Turns in one plane each, and the order they were made in; the first pair answered
turn z_851:
[  3   2 -10   9  11  -4  -4   0   2  -3  -1  -1   4   7   4   8  -7  -8
  -3   2   5 -10   3   8  -2  -3  15   7] |-> [  3  -2 -15  11   6  -6  -6   5  -3  -6   0  -8   7   4   1   9  -5  -3
   0   2   7  -6   6   3  -3  -4  13   5]
[ 12  -3  -9   6 -12 -32   6   0  -8 -13   0 -23 -11  29 -12   7   9 -16
  15   0  -6  26  -4  28   6  -7   8  15] |-> [ 11  -5  -8   4 -17 -32   5   4 -10 -13  -1 -25 -11  24 -15   3  11 -13
  18  -1  -8  28  -6  23   9  -8   4  15]
[ 23   4  12   6  11 -14 -12  -2  -6 -14  12  -3  -9  37 -13   6  -5 -16
  12   1  -5   1  -5  31   4  13  20  11] |-> [ 24   0   7  11   9 -17 -14   2 -11 -18  15 -13  -5  35 -14   8  -2 -13
  15   1  -1   4   1  27   2  12  19   7]
[ 14 -20   6  16  -5  13  -7 -15  -7   7 -13   5 -13 -17   4   0  10 -14
  -2 -17 -19   3   6 -18   1  -2 -13  -4] |-> [ 14 -18   8  15  -3  15  -5 -18  -5  10 -13  10 -14 -15   5   1   8 -17
  -4 -16 -20   1   4 -15   2   0 -11  -3]
turn z_186:
[-13  11   3 -10 -21  32  -1  13  -9 -30 -15  15  -2   4   8   1 -20  23
  11  -1 -13  22 -12 -22   1  -4 -13   1] |-> [ -7   8  22 -22  11  37  14  -7  18  -4   3  23  -5 -10  26   6 -17  -2
 -13  -3   2  -1  -7 -11 -13   5 -10 -22]
[ 10  -8  -4  -5   0 -14 -19   3  -1  18  22 -10 -14   6  12  20  13  16
   9 -22 -26   8  -1  -7  -4  -5  -6   0] |-> [  4  -5   0  -8  -7  -9 -16   8  -1  18  18   0 -13   3  10  13  11  23
  11 -18 -32  11  -6 -15   4  -7 -13   6]
[-40   4   1  23 -14  -4  20  39  14 -17 -11   7  30  -8  -6 -22   4  12
   4  16  12  16   3 -19   3  12  -4  -1] |-> [-34   1  14  15  13  -2  30  23  34   3   4  10  28 -17   8 -15   7  -8
 -15  14  25  -1   7  -9 -10  18   0 -19]
turn z_283:
[ 11  -1   9 -22  -9   7 -18   0 -10   8   3  -7 -12   1  -7   1  14  -3
  -1 -22  -9  11 -22  16   9  10 -13   2] |-> [-12   9  16  -9 -10  18   7   9   9  -5  -7  23   5   2   4 -11  -6  17
   0   8  -4   4  -8  -2  16   2 -21  18]
[ 14 -12 -36   3 -12 -11 -19 -15 -11   2   4  -7  -2   4   7  14  13  -9
  18 -20 -21   6  -6  12  10 -24  17   2] |-> [  5  -9  -5 -19 -14  10   4 -10   5  21   7  25  -4 -25  11  -6  14  -3
   8 -13 -27   2 -16  -8  26 -24  -6  -6]
[  5 -17  -4  -9   5  25   4  10   2  16  -3  15  -7  12  13  18   7  -4
  -1 -19  12 -17  -9  31 -12   9 -16 -15] |-> [ -5 -12  -3  -1   4  28  15  15  10   8  -8  28   2  14  18  14  -2   6
  -1  -5  15 -21  -1  25  -9   5 -18  -7]
[-36 -10  11  18  11  16  14   6  16  -4   2  -6   8   2  10  -4 -20  31
  29  24 -33  12  20  -2  -6   3   4  28] |-> [-11 -20  -6  12  13   0 -17  -5  -7   3  10 -45  -9   9  -3  14  -1   9
  32  -9 -36  21   7  21 -18  10  19  12]
turn z_987:
[-27  13  -4   2 -19   0  28  -3  11 -17 -19  28 -13  17  22  -5 -25   5
 -11  23   1 -15  -7   7   8  -9  -9  27] |-> [ -8  -7 -36  13 -28 -27  -8   2 -23 -28  -9 -32 -15  24   9  15  -5   0
   4  -3   7   0  -1  15  -9  -7   6  11]
[-12  -1 -15  16  -1  -5  -6   0 -18 -25  -2  -9  12  17   3  12 -13  21
  10  13   2  -3 -11  -4 -11  -6   8  13] |-> [ -8 -11  -7  11  19  -6   0  -7  -6  -9  16 -19  16   0  14  17  -5  10
  -3  11  17 -14   1  -6 -25   0   7 -10]
[ 13  -5 -15  19  10 -14 -31 -13  -8   8   1 -15  -3  -1  13  28  -8  -9
  13  -7   5   1  35 -27 -13  -4   9   8] |-> [  2   5   8  12  22   3  -6 -17  17  20   2  20  -1 -11  26  17 -17  -8
   0   8   6 -11  35 -33  -8  -3  -1   9]
[ -2 -10   4 -11   7   7   9   3   7  18   4   0   8 -25  13 -10   7   5
  -3   4  10  -9  15 -11   3   0 -15 -21] |-> [ -8   4  -1  -6 -15  11   4  11  -4   0 -18  17   5  -5   2 -17  -4  20
   9  10  -9   3   1  -9  19  -7 -17   8]
turn z_764:
[ 11  10  12 -18 -10 -12  26  16 -12   1 -13  -1   3 -14   8 -18  -9  -4
  13   3  -2   1   6 -18   0   4 -12  -8] |-> [ 15  10  16 -23   5 -12  29   5  -3  10  -8   0  -1 -12  14 -11 -10 -18
   2   0   3  -6   7  -7  -8   8  -5 -14]
[ -6  13  15 -20 -10  -2  -2  -6 -15   9 -10  -5  -3 -11 -17  -6  13  -3
  -9 -10  -9 -10 -20   3   2   6 -14  -2] |-> [ -3   7   3  -5  11 -14   0 -13  -6   8   0 -23   8  -3  -4   9  11 -11
 -14  -6  11 -22   1  11 -18   8   0 -11]
[  8 -23 -20  -8 -12 -21  16  31 -16  -8  11 -27  50 -21   4  -5   5  40
   6  10  30  -9  26  -8  -8 -22  -5 -30] |-> [ 13  -6  16 -51 -29   8  18  23 -16  21  -1  18  17 -34 -12 -28  14  30
  -1  -6  -9   0 -26  -2  24 -18 -24 -22]
[  5  -3   4  -1   1  -2  -6  -7   1   3   1  -8  -2   0   8   9   7  -4
 -10  -4   3  -9   1   7  -9   3   8  -9] |-> [  0  -5  -2   6 -13  -3  -9   6  -8  -8  -3 -14   4  -1   2   4   6  11
   0   1   1  -1   4  -4  -3  -2   3  -3]

(two turns a pair)
[ 14  -4 -17   0   3 -10  -7 -10 -10  -7  -1 -17  -9  11  -4   8  -8 -14
  -5 -12   5   0  -1  14  -8   9  12   0] |-> [  6 -12  -9   2  11  -7   9  -3   4  -3  10 -14   4  -8   7   3  -9  -7
 -11   0  20  -9  17  -5 -13  10   1 -14] -> z_283 z_764
[ 34   0 -12 -16  -6  -5 -14  -3  -5   5  -3 -12  -7  18  -7  18  12 -28
  -1 -21   4  15 -26  12  -3  18  17 -18] |-> [ 24   5  12 -25  11  11  14  -7  22  19   3  19  -3   1   8   8   5 -30
 -18  -6  10  -1 -20   3  -1  20   6 -23] -> z_851 z_987
[ 11  -9   0  12   4  -6  -3  -1 -10   0   5 -11  10   0   3  14   9  12
   5  -4   6  11  -4  -4  -5  -6   9   3] |-> [ 11  -7  17  -1   4   4   4  -2  -4  13   6   4   2 -13   3   6  13  10
  -2  -4   0   9 -14  -8   3  -4  -1  -2] -> z_283 z_851
[ 19  -4   7  14  17   3  -4 -17   4   7   4  -1  10  11   4  16 -11 -10
  -7  -6  -5  -2  -8  22  -8   5  13  -3] |-> [ 17   2   3  17   8   2  -7 -13  -3  -1  -5   3   9  19  -2  14 -14  -5
  -1  -5 -12   4 -13  23  -2   2  14   9] -> z_987 z_987
[ -1  -5 -24  29   4 -22 -12   6   4 -18   9 -27  21  15  17  20   5   1
   4   6  16   7  12   8 -14  -9  21   0] |-> [-19   2  17   7   1   7  22  15  28   2  10  22  23 -21  24  -9   1  13
  -9  23   8  -1   5 -22   8  -8 -10  -5] -> z_283 z_283
[ 30  25  16 -23  -6  16   7 -15  -8  12 -20  23 -38  -5 -33  -4  -9 -24
   7 -15 -36   2 -34  29  -5   8  13   5] |-> [ 19  30  16  -3  25  15  30 -25  22   7 -14  35 -19   4  -7   5 -29 -27
  -7  10 -10 -21  -3  34 -24   7  25   6] -> z_283 z_186
[ -2   1  -3 -10   9   0  15  -1 -12 -12  28  17  -3  -9  22   7  -4   7
 -19  11  21 -14  22 -15 -36  10   7   0] |-> [  6  -3   2 -22   9   1  10  -4 -16   0  33  13 -11 -17  18   7   6   0
 -22   0  17 -12  13 -13 -35  14   4 -10] -> z_283 z_283
[ -2   4 -10 -12   8 -17   1 -16   7  17  -5 -17   0   3   3   9   7   1
  12  -4  -4  -8  -1  -1 -11 -10   9 -26] |-> [ -5   3 -11 -13  -7 -15  -2  -6  -3  12 -10 -19   1  -2  -5   2   9  14
  20  -4 -11   1  -4 -12  -2 -13   0 -22] -> z_851 z_764
[-25   6   3  29  -7   5  22   5  13 -30 -26   8  14   7   7 -11 -16  14
  -5  28   5  16   3 -18  11  -2   7  23] |-> [  4 -10 -14  14 -13 -14 -19  -2 -22 -19 -15 -41  -9   8 -15   5  15  -9
   2 -15  -4  33 -19   3   3   7  16   2] -> z_283 z_851
[ 15 -13  -8 -14   9  -5 -11  -8   0  17  14 -23   6  -7   0   5  10 -13
 -11  -9   2  -9   6  13 -20   7  11 -30] |-> [  4   8 -18  -7 -23   1 -18   3 -15  -8 -17   1   1  22 -16  -7  -6   8
   9   0 -24  10 -14  16   4  -4  10  14] -> z_987 z_987
[ 11   3   9 -17  20  -3   6  -9  20  36  -4  26  -9  12  11  -7  -3 -14
 -17  10 -10 -18 -12  19   4  10  -3   0] |-> [ 15   1  -4  -5  26 -12   0 -13  18  29  -2  12  -5  25  13   5  -4 -17
 -15  10  -3 -20  -3  28  -6  10   9   2] -> z_186 z_987
[  6  33  20   0  -6  20  29 -17  23 -13 -16  37  -5  13  14  -6 -21  -3
 -11  15  -4  -8 -10   8  -1  -2   4  26] |-> [ 24  15 -17  12 -29  -8 -14  -4 -23 -34 -14 -25  -9  26 -10  10  -1   2
  15 -12  -8  18 -12  11  -8  -2  16  22] -> z_987 z_851
[  2   9 -21  13 -10   4  -6  -5   4  -6 -23   3   0  39  -7  21  -1 -19
  -1  -4  -3 -13 -10  18  -6  10  15  17] |-> [ 11 -10 -25   8 -11  -4 -16   2  -8  -1  -8 -28   1  19 -12  25  16 -20
   1 -16   5  -8  -3   8 -13  14  12  -8] -> z_186 z_987
[  1 -15  -6   6  -7   5  -4  -6   5 -10  -1 -41   8  -4   5  -5   8 -24
 -14 -13  22  -9  -4  13 -14  13   7 -11] |-> [-11  -3   9   5   0  19  18  -9  26  -7  -8  -6  13  -3  16 -14  -8 -21
 -24   5  21 -19  -3  11  -7  12   1   0] -> z_987 z_851
